Small tables with named rows and columns. After each table, cells are looked up by row and column.

Lala:
,Res,Zot
Lik,7993,1379
Forovit,7060,2711
Dol,6113,3575
Pavipek,8289,1223

What is the Zot of Dol in Lala? 3575
What is the Res of Lik in Lala? 7993
What is the Res of Dol in Lala? 6113
What is the Zot of Forovit in Lala? 2711
What is the Zot of Lik in Lala? 1379
What is the Zot of Pavipek in Lala? 1223
What is the Res of Forovit in Lala? 7060
What is the Res of Pavipek in Lala? 8289

Vigit =
         Pafodu  Filofar  Nerofid  Vora  Lodamo  Kab  Gik  Mudu
Ped          34       42       17    40      36   52   13    21
Zonobaf      78       46       44    63      52   30   22    48
Namelid      80       43       38    64      50   31   13    41
Figodu       76       45       38    61      50   31   16    43
Roveg        60       35       26    50      39   28    7    30
Sir          27       39       18    38      33   57   19    17

Lodamo of Figodu is 50
Nerofid of Roveg is 26
Kab of Namelid is 31
Gik of Roveg is 7
Filofar of Figodu is 45
Kab of Roveg is 28
Lodamo of Namelid is 50
Filofar of Ped is 42
Pafodu of Sir is 27
Pafodu of Ped is 34
Kab of Ped is 52
Kab of Sir is 57
Mudu of Namelid is 41
Which row has the largest Mudu? Zonobaf

Gibapug =
|  | Kitali | Gugu | Did | Fomafas | Bunefi | Buvoz | Temat | Pob |
|---|---|---|---|---|---|---|---|---|
| Ketovag | 230 | 103 | 78 | 118 | 217 | 230 | 238 | 233 |
| Safofi | 74 | 155 | 242 | 240 | 37 | 34 | 47 | 235 |
| Beg | 40 | 241 | 195 | 231 | 35 | 121 | 41 | 43 |
| Zaboge | 228 | 198 | 53 | 129 | 214 | 242 | 240 | 93 |
| Zefom | 212 | 110 | 123 | 71 | 235 | 239 | 228 | 227 |
| Kupav | 38 | 183 | 242 | 104 | 83 | 35 | 36 | 237 |
| Misiduk | 39 | 241 | 192 | 235 | 34 | 144 | 38 | 43 |
| Sadoro | 37 | 220 | 238 | 41 | 211 | 174 | 38 | 88 |
| Nobis | 227 | 50 | 137 | 243 | 34 | 43 | 218 | 177 |
| Gim | 38 | 230 | 241 | 48 | 149 | 39 | 37 | 231 |
| Vubad | 42 | 229 | 235 | 41 | 215 | 217 | 48 | 95 |
| Siz | 80 | 238 | 50 | 243 | 35 | 228 | 133 | 37 |

What is the Bunefi of Zaboge in Gibapug? 214
What is the Fomafas of Zefom in Gibapug? 71
What is the Buvoz of Kupav in Gibapug? 35
What is the Buvoz of Ketovag in Gibapug? 230
What is the Kitali of Zaboge in Gibapug? 228
What is the Kitali of Ketovag in Gibapug? 230
What is the Fomafas of Gim in Gibapug? 48
What is the Pob of Safofi in Gibapug? 235
What is the Buvoz of Gim in Gibapug? 39
What is the Temat of Zaboge in Gibapug? 240
What is the Did of Siz in Gibapug? 50
What is the Fomafas of Ketovag in Gibapug? 118
What is the Temat of Safofi in Gibapug? 47
What is the Fomafas of Sadoro in Gibapug? 41
Row with the largest Bunefi: Zefom

Fena:
	Sim	Vuv	Gofu	Fitu	Gat	Tusitib	Vuzenik	Duvad	Zefelet
Mar	144	130	111	209	118	213	141	178	129
Pes	141	174	197	99	175	144	126	168	212
Gev	149	174	155	139	49	126	87	140	183
Fif	134	156	210	154	182	124	214	236	172
Radosa	141	181	221	171	142	169	211	119	142
Zusa	122	195	237	107	177	187	165	128	209
Beno	110	183	109	127	120	214	129	141	216
Zap	151	141	148	226	101	199	174	148	103
Kupemi	184	123	165	153	193	98	141	219	142
Setu	166	134	142	106	240	187	83	169	190
Rul	178	189	129	124	93	96	126	71	163
Pogor	210	123	125	153	224	94	152	163	117
Geka	130	187	160	200	56	164	210	118	135
Patuku	190	146	169	111	164	130	57	129	170

Pogor, Duvad -> 163
Fif, Vuv -> 156
Pogor, Tusitib -> 94
Geka, Tusitib -> 164
Patuku, Vuzenik -> 57
Gev, Zefelet -> 183
Zusa, Vuzenik -> 165
Zap, Gofu -> 148
Mar, Tusitib -> 213
Mar, Sim -> 144

Gugiri
|  | Pif | Riv | Vid | Rilimi | Nifevev | Pigom | Lupi | Zomenod | Godo | Duz |
|---|---|---|---|---|---|---|---|---|---|---|
| Vivapag | 33.00 | 23.77 | 36.33 | 35.17 | 12.36 | -4.33 | 32.91 | 12.15 | 59.94 | 1.78 |
| Gekob | 61.43 | 21.58 | 4.58 | -26.83 | -66.99 | 45.98 | 14.21 | -43.02 | 35.46 | -78.94 |
| Bolut | 10.10 | 9.04 | 8.76 | 7.68 | 9.59 | 8.81 | 8.77 | 9.10 | 9.37 | 8.60 |
| Sobibe | 77.62 | -5.11 | -98.55 | 50.40 | 37.23 | 70.25 | 6.93 | -32.32 | -7.82 | 53.99 |
| Figene | 42.15 | -61.32 | 20.20 | 57.03 | 33.41 | 7.51 | 49.37 | 32.94 | -8.31 | -56.23 |
| Pob | 27.51 | -86.39 | 3.82 | -29.72 | -70.60 | -57.48 | 0.79 | -30.27 | -4.45 | 49.89 |

Figene, Vid -> 20.20
Gekob, Lupi -> 14.21
Figene, Lupi -> 49.37
Figene, Pigom -> 7.51
Gekob, Rilimi -> -26.83
Figene, Zomenod -> 32.94
Pob, Duz -> 49.89
Figene, Riv -> -61.32
Bolut, Nifevev -> 9.59
Pob, Nifevev -> -70.60
Bolut, Rilimi -> 7.68
Sobibe, Duz -> 53.99
Gekob, Zomenod -> -43.02
Vivapag, Rilimi -> 35.17

Table Tof
         Kelizu  Leb  Posagu  Dofe  Sem  Kufit
Lisud       -83   45       3   -38   -5    -64
Fab         -35    9      48   -22   54     -6
Bom         -79   55      23    55   13     -1
Kolo        -86   38      31   -31  -88    -81
Zefuvo      -87   57      13    55  -11    -73
Ramuk       -13  -19      54    13  -89     20
Kuz         -89   57      51    57  -89    -42
Gup          21  -37      40    54  -91     56
Poz         -77   50     -54     5   32    -69
Vuk         -90   57      57    58  -90     34
Fegusuv       5  -31      55    27  -90     37
Fadep       -83   34      33   -31   -1    -23
Mirelag     -74   48     -62     1   24    -69

What is the Kufit of Vuk in Tof? 34
What is the Sem of Fab in Tof? 54
What is the Kelizu of Bom in Tof? -79
What is the Leb of Ramuk in Tof? -19
What is the Posagu of Poz in Tof? -54
What is the Kufit of Bom in Tof? -1
What is the Kelizu of Kolo in Tof? -86
What is the Sem of Gup in Tof? -91
What is the Dofe of Gup in Tof? 54

Nunor
         Gep   Zifo
Nidaz  3.522  9.705
Viret  4.559  6.787
Bag    2.617  2.353
Liv    1.568  4.407
Letu   1.074  8.429
Pimeb  2.005  8.966
Doz    7.926  7.737
Gif    7.403  5.965

Zifo of Pimeb: 8.966
Zifo of Nidaz: 9.705
Gep of Doz: 7.926
Zifo of Doz: 7.737
Zifo of Viret: 6.787
Gep of Viret: 4.559
Gep of Pimeb: 2.005
Gep of Bag: 2.617
Gep of Letu: 1.074
Gep of Nidaz: 3.522
Zifo of Gif: 5.965
Zifo of Bag: 2.353
Gep of Gif: 7.403
Zifo of Letu: 8.429
Gep of Liv: 1.568
Zifo of Liv: 4.407
Which row has the largest Zifo? Nidaz

Pilege:
	Nimaru	Gaf	Diduso	Mozu	Fep	Sigobal	Veb
Goru	49594	65254	74139	50283	72382	1863	99544
Vodugeb	13117	50764	4966	49869	49054	46407	15558
Ripone	87971	56183	26371	13274	23382	68091	32977
Par	2943	85132	97509	66361	19260	58417	29195

Ripone, Nimaru -> 87971
Vodugeb, Diduso -> 4966
Ripone, Sigobal -> 68091
Goru, Veb -> 99544
Vodugeb, Sigobal -> 46407
Vodugeb, Fep -> 49054
Par, Gaf -> 85132
Ripone, Gaf -> 56183
Goru, Diduso -> 74139
Vodugeb, Mozu -> 49869
Row with the largest Mozu: Par

Tuv:
         Vup  Tikuz  Bupinud  Zil  Piz  Tuk
Vul      102     88      106   96   67   89
Sagabok  111     90      112  109   70   73
Vum      142    134       96  148   75   40
Kis      163     86      234   54  129  113
Rezek     86     34      114   16   95  157
Kamafez  140    133       82  150   84   55
Gal       81     54      117   27   98  152
Monarit   89     64      100   50  106  152
Mikot     59     90       30   95   17   98

Sagabok, Bupinud: 112
Kis, Zil: 54
Vul, Tuk: 89
Rezek, Piz: 95
Monarit, Bupinud: 100
Vul, Piz: 67
Mikot, Zil: 95
Kis, Tikuz: 86
Sagabok, Vup: 111
Kamafez, Tuk: 55
Gal, Tuk: 152
Mikot, Bupinud: 30
Gal, Tikuz: 54
Vul, Vup: 102
Monarit, Zil: 50
Which row has the largest Piz? Kis

